One turn moves each row of this set onto another row. After a few examples, where does it send each row asked below?
E: [-27.3  18.2 -16.1 -10.3  -6.8  20.6 -36.9 -13.2  15.4  -5.3 -11.4  -1.6
 -43.3   2.4   1.4   7.8  29.1   0.2  -4.4 -41.8 -10.7   5.5  17.5 -21.8
  10.0  -1.1   1.6 -18.4  13.3 -22.8   1.0   7.3   7.1 -15.6  39.9   4.3
  -2.2   3.8  46.6  12.6 -15.9  -7.1 -10.5 -17.3   4.6  -2.8   0.2  17.3
  31.9  16.5  -5.4  -3.2]
L: [-12.5  16.5  28.3   3.2 -51.1  32.0  -3.2 -13.9  22.5  -3.5 -14.1  -3.7
 -14.4   3.4   6.5   0.2 -11.4  17.4  17.9  -9.4  23.3  13.9  -0.9 -16.3
  -2.2  -1.0  26.5 -21.4   7.4 -30.3  -9.2   0.7  22.0  -6.6  17.6  -6.4
   9.0  22.4  40.5  -8.4  24.7   0.0  -5.3  -5.5  22.0  -2.3  -4.1  16.9
   9.5   6.6 -13.6  15.1]
T: [-10.9  12.7 -31.9  -6.6 -22.6  25.1 -57.0  -8.4  37.4  -5.2 -17.4 -12.1
 -31.3 -11.8  -4.2  -3.6  13.9  15.1  -5.1 -45.2 -23.5   5.3  -7.3  -2.9
 -19.0 -10.8  -4.2 -15.3  13.1 -17.0  26.2  -7.2  22.4  -0.8  23.2  -3.6
  -8.2   3.3  26.5 -11.0   5.5  18.0 -15.3 -13.4   7.8 -11.9  -3.9   3.5
  14.6   8.3  -1.2  -0.3]
U: [-43.8  10.0 -21.5 -11.2 -16.3  -1.6 -45.3  -4.4  45.0 -11.2 -26.7  -5.0
 -20.0  11.2   6.5   1.8  22.0  -4.3   1.4 -28.3  -6.8   2.2  -0.3  -7.2
  -1.6  14.0  -0.1 -17.4  34.1 -21.7  24.7   6.0  28.0  -8.5  31.2   8.0
 -26.1  12.1   8.9 -13.4  16.6   9.2  -2.7  -6.6   5.8   9.5  -0.6   4.3
   9.8  14.6 -28.6  -9.8]
F: [-17.8  15.1   3.9  -7.2 -35.4  33.8 -12.8 -15.0  29.6  -0.8  -5.9  -5.2
 -13.2   2.9   7.5  -5.6 -16.2   5.4  18.2  -2.3  21.2   4.7   3.0 -12.6
  -3.1  15.6  39.2  -9.9  12.0 -13.2 -21.3  19.0  15.7  -5.0  -1.3  -5.1
   6.7   5.7  36.0  -0.8  29.9   1.9  -2.3   8.9  22.9   5.4  -1.8  24.8
  21.2   7.2  -9.0  13.1]
V: [-31.5  15.6 -33.7  -4.5 -28.9  26.4 -54.5 -10.0  19.7  -8.7  -1.7  -2.5
 -29.2 -21.3   2.5   8.0  13.1  10.2   0.5 -44.9 -19.6   6.9   6.2  -1.1
 -33.6  -8.7   7.9 -16.1  11.1 -20.4   6.7 -12.5  14.8  -5.7  33.8 -17.8
  -7.1   5.5  26.7 -26.8  -4.0  -0.5 -16.5 -17.1   0.2  -7.6  -2.4   5.6
  26.7  14.9  -3.3   8.9]
S: [-15.1  15.5 -19.6  -1.3 -13.1  23.1 -37.9  -8.3  24.4  -7.5   3.5  -4.1
   1.4  -3.6  -3.8   9.5  24.5  10.1   8.9 -34.7  -4.5   9.0   4.1 -21.4
   0.2  21.0   1.0 -27.8  24.6 -30.2  38.0  -8.4  21.3  -1.2  35.5 -14.3
  -6.8  14.8  16.0 -19.0   6.7  11.2  -5.4   0.3   7.2 -20.8 -20.7  -0.3
  12.4  16.7 -22.6 -12.4]
B: [-28.9  17.0   9.6   0.5 -47.6  34.8 -21.5 -11.6  27.6  -7.9 -17.2  -0.5
 -14.9  -2.9  21.8  -5.8 -18.3  14.1  18.3  -2.6  18.5   7.4  -5.7  -3.8
  -7.7   4.2  35.4 -18.8  15.6 -23.5  -8.9  17.0  22.3  -8.0  13.9 -10.2
   0.2  20.4  38.7  -6.8  39.7  -2.5 -13.2  -7.8  25.7  15.1  -4.6  22.5
   8.8   7.0 -19.1  15.8]
H: [-14.1  11.1  11.8  -0.3 -48.4  33.0  -8.4 -11.4  25.7  -2.1 -13.1 -13.5
 -26.1   4.2  -1.2  -7.2 -16.7  15.3  12.1  -4.8  17.6   2.6  -0.9  -9.9
 -13.8  -3.2  23.0 -10.8   9.0 -10.5 -22.5   4.5  16.4  -3.5   0.5  -7.6
   4.9   9.1  30.0 -12.2  26.6  11.1   8.2  -7.7  20.6   0.7   5.9  16.2
  14.7   6.3 -11.9  18.5]
K: [-22.7  18.4   7.0  -3.3 -41.4  32.0 -14.9 -14.5  37.2  -2.1 -14.1   1.9
  -6.8  -3.9  19.3  -2.1 -18.6   9.5  21.9  -7.5  19.7  11.9  -3.3  -6.9
  -4.4   9.3  41.2 -17.6  10.7 -22.7 -11.5  16.2  22.7  -7.9  10.1  -4.6
   3.3  13.5  38.1  -6.2  33.8  -1.3 -13.4   3.3  21.9  15.1  -5.5  23.3
  10.8   2.8 -12.3  19.5]
Y: [-19.0  17.0   8.9  -0.2 -33.1  43.3 -19.9 -10.1  20.2  -2.7  -6.6 -10.4
 -19.5   0.4   9.1  -1.8 -15.1   7.6  13.6   2.4  22.8   1.1   3.8 -16.3
   1.5  11.5  29.9 -13.5  14.0 -12.8 -20.3  22.7  18.8  -5.4   3.2  -8.5
   5.9   8.2  42.3   5.9  33.9   2.9  -1.9   5.3  21.0   3.5  -0.8  20.2
  20.2   9.0 -14.8   9.1]
X: [-53.8   9.7 -31.8  -3.5 -15.1  -3.1 -27.4   3.9  33.6 -14.2 -19.4   3.8
 -25.4  17.0  -0.8   6.4  22.7  -4.8  -1.1 -29.1  -5.8 -13.5  10.8 -11.3
  -2.3   0.3   7.4  -6.0  24.2 -17.5   7.5  11.0   4.4 -12.5  31.8  -4.1
 -21.8  14.7  11.3 -11.7   3.3  -3.6  -7.5 -19.1   8.4  18.0  -7.6  11.9
   8.2  18.3 -27.3   1.0]
R: [-11.1  17.3  18.9  -4.0 -51.0  31.1  -2.0 -18.0  31.8   0.0 -11.1   1.8
  -8.6   2.6   9.1  -4.6 -15.5  14.6  23.3 -13.8  19.4  16.4   1.4 -13.3
  -2.3   1.2  32.7 -16.2   6.1 -29.2 -10.0   2.2  18.2  -5.9  13.5  -5.5
  10.5  11.5  36.1 -12.6  23.1  -2.2  -8.4  -1.1  23.9   4.8  -6.4  22.2
  11.9   1.3  -7.4  20.6]
D: [-21.7   9.0 -13.1 -16.8 -12.1  17.7 -47.0 -14.2  24.6 -10.2 -11.6  -9.7
 -36.6  12.1   0.5  -9.8  30.8  -5.0  -6.0 -34.1 -11.5   9.9  14.2 -15.8
  11.8   6.3  -9.3  -7.1  26.8 -28.4  18.4   3.5  10.0  -5.5  26.8   1.3
  -4.0   2.5  31.3  15.1   3.7   1.8 -13.7  -3.2  17.7  -7.5 -10.0  17.6
  32.4   9.4 -11.1 -24.5]
N: [-38.8  15.9 -24.1  -8.0  -6.9  -6.6 -31.8   2.8  47.9 -15.8 -10.2  -6.4
 -21.3  15.9   3.5   2.3  28.6   7.5  -1.1 -30.5  -4.5   6.1   7.2  -5.1
  -8.6   6.9   4.5 -26.7  30.7 -21.1  10.6   1.7   6.0 -17.4  37.5   0.6
 -20.8  16.2  10.2  -9.9   3.5  -3.4   1.6  -3.1   1.6  28.3  -9.7   3.2
  13.3  24.4 -26.4   2.5]
W: [-14.4  27.1 -30.2  -4.2 -21.5  19.1 -63.3  -0.5  31.2  -8.4  -4.5  -6.6
 -28.7  -3.4 -13.0   1.3  16.1  18.6  -1.8 -37.7 -26.5   6.3   4.5  -9.3
 -28.9  -7.8   5.5 -11.0  18.3 -23.7  12.6 -10.9  12.4  -9.5  29.5 -11.4
 -11.5  -8.2  33.5 -17.9   8.3   0.6 -24.6 -11.6   3.8   0.0 -13.9   2.8
  32.2  19.3   3.7   9.5]
Q: [-36.1  20.9 -17.8   7.9 -16.3  16.1 -35.8   5.0  21.9  -8.2   2.4  -0.4
   3.6  -4.2  -8.2  32.1  22.5  -3.2   4.2 -31.1   3.8  -3.5  15.6 -25.9
  -7.3   9.9   6.6 -19.7  14.4 -28.1  18.4  -1.0  19.4  -5.2  38.6 -16.4
 -10.0  18.2  21.9 -16.6   1.3  -3.9 -17.6  11.9  -4.1 -14.0 -16.0  -7.9
  12.6  21.5 -16.6  -2.9]
G: [-15.0  31.0 -22.9   9.2  -7.1  19.2 -35.0   2.1  34.2  -9.8   7.3  -5.7
   1.3   2.5 -14.2  19.1  22.1  12.6   6.1 -32.3  -7.2   6.5  13.9 -25.4
  -7.7   6.6  -3.6 -25.7  22.3 -26.9  26.2  -7.8  10.3  -9.0  40.5 -15.8
  -7.5   4.8  21.9 -19.4   8.3  -0.1  -8.5   8.7  -4.1   3.1 -20.6 -10.0
  14.4  22.4 -18.2   7.1]
C: [-23.9  18.7  -9.9 -17.4  -6.9   5.7 -50.6  -3.4  28.5 -11.4  -6.9  -8.1
 -40.2  15.8  -1.5  -2.1  35.0   7.6  -6.5 -34.5 -10.7  13.1  12.4 -13.8
  -1.8   6.2   9.3 -20.3  23.5 -28.9   2.0  -0.3   8.0 -18.6  35.2   4.5
 -11.3   5.3  40.9  13.0  -5.6  -8.8 -15.8  -4.8   9.2   4.6 -13.0  13.9
  41.3  25.1  -1.8 -10.3]
P: [-10.6  13.8  11.9  -6.5 -46.9  27.7  -6.0 -16.0  33.4   3.2 -14.1  -6.5
 -19.2   6.7  -1.5  -6.3 -18.8  11.6  16.8  -9.7  16.7   6.6   0.6 -13.0
  -8.3   1.0  32.1  -8.9   5.1 -14.6 -20.2   8.0  17.6  -3.7   1.2  -0.6
   7.0   3.7  33.1 -12.0  23.0   6.7   1.6   0.7  19.9   1.3   5.2  20.9
  16.2   5.4  -4.1  22.0]

Y turns into B
R turns into P
C turns into N
Now these:
D turns into U
Q turns into V

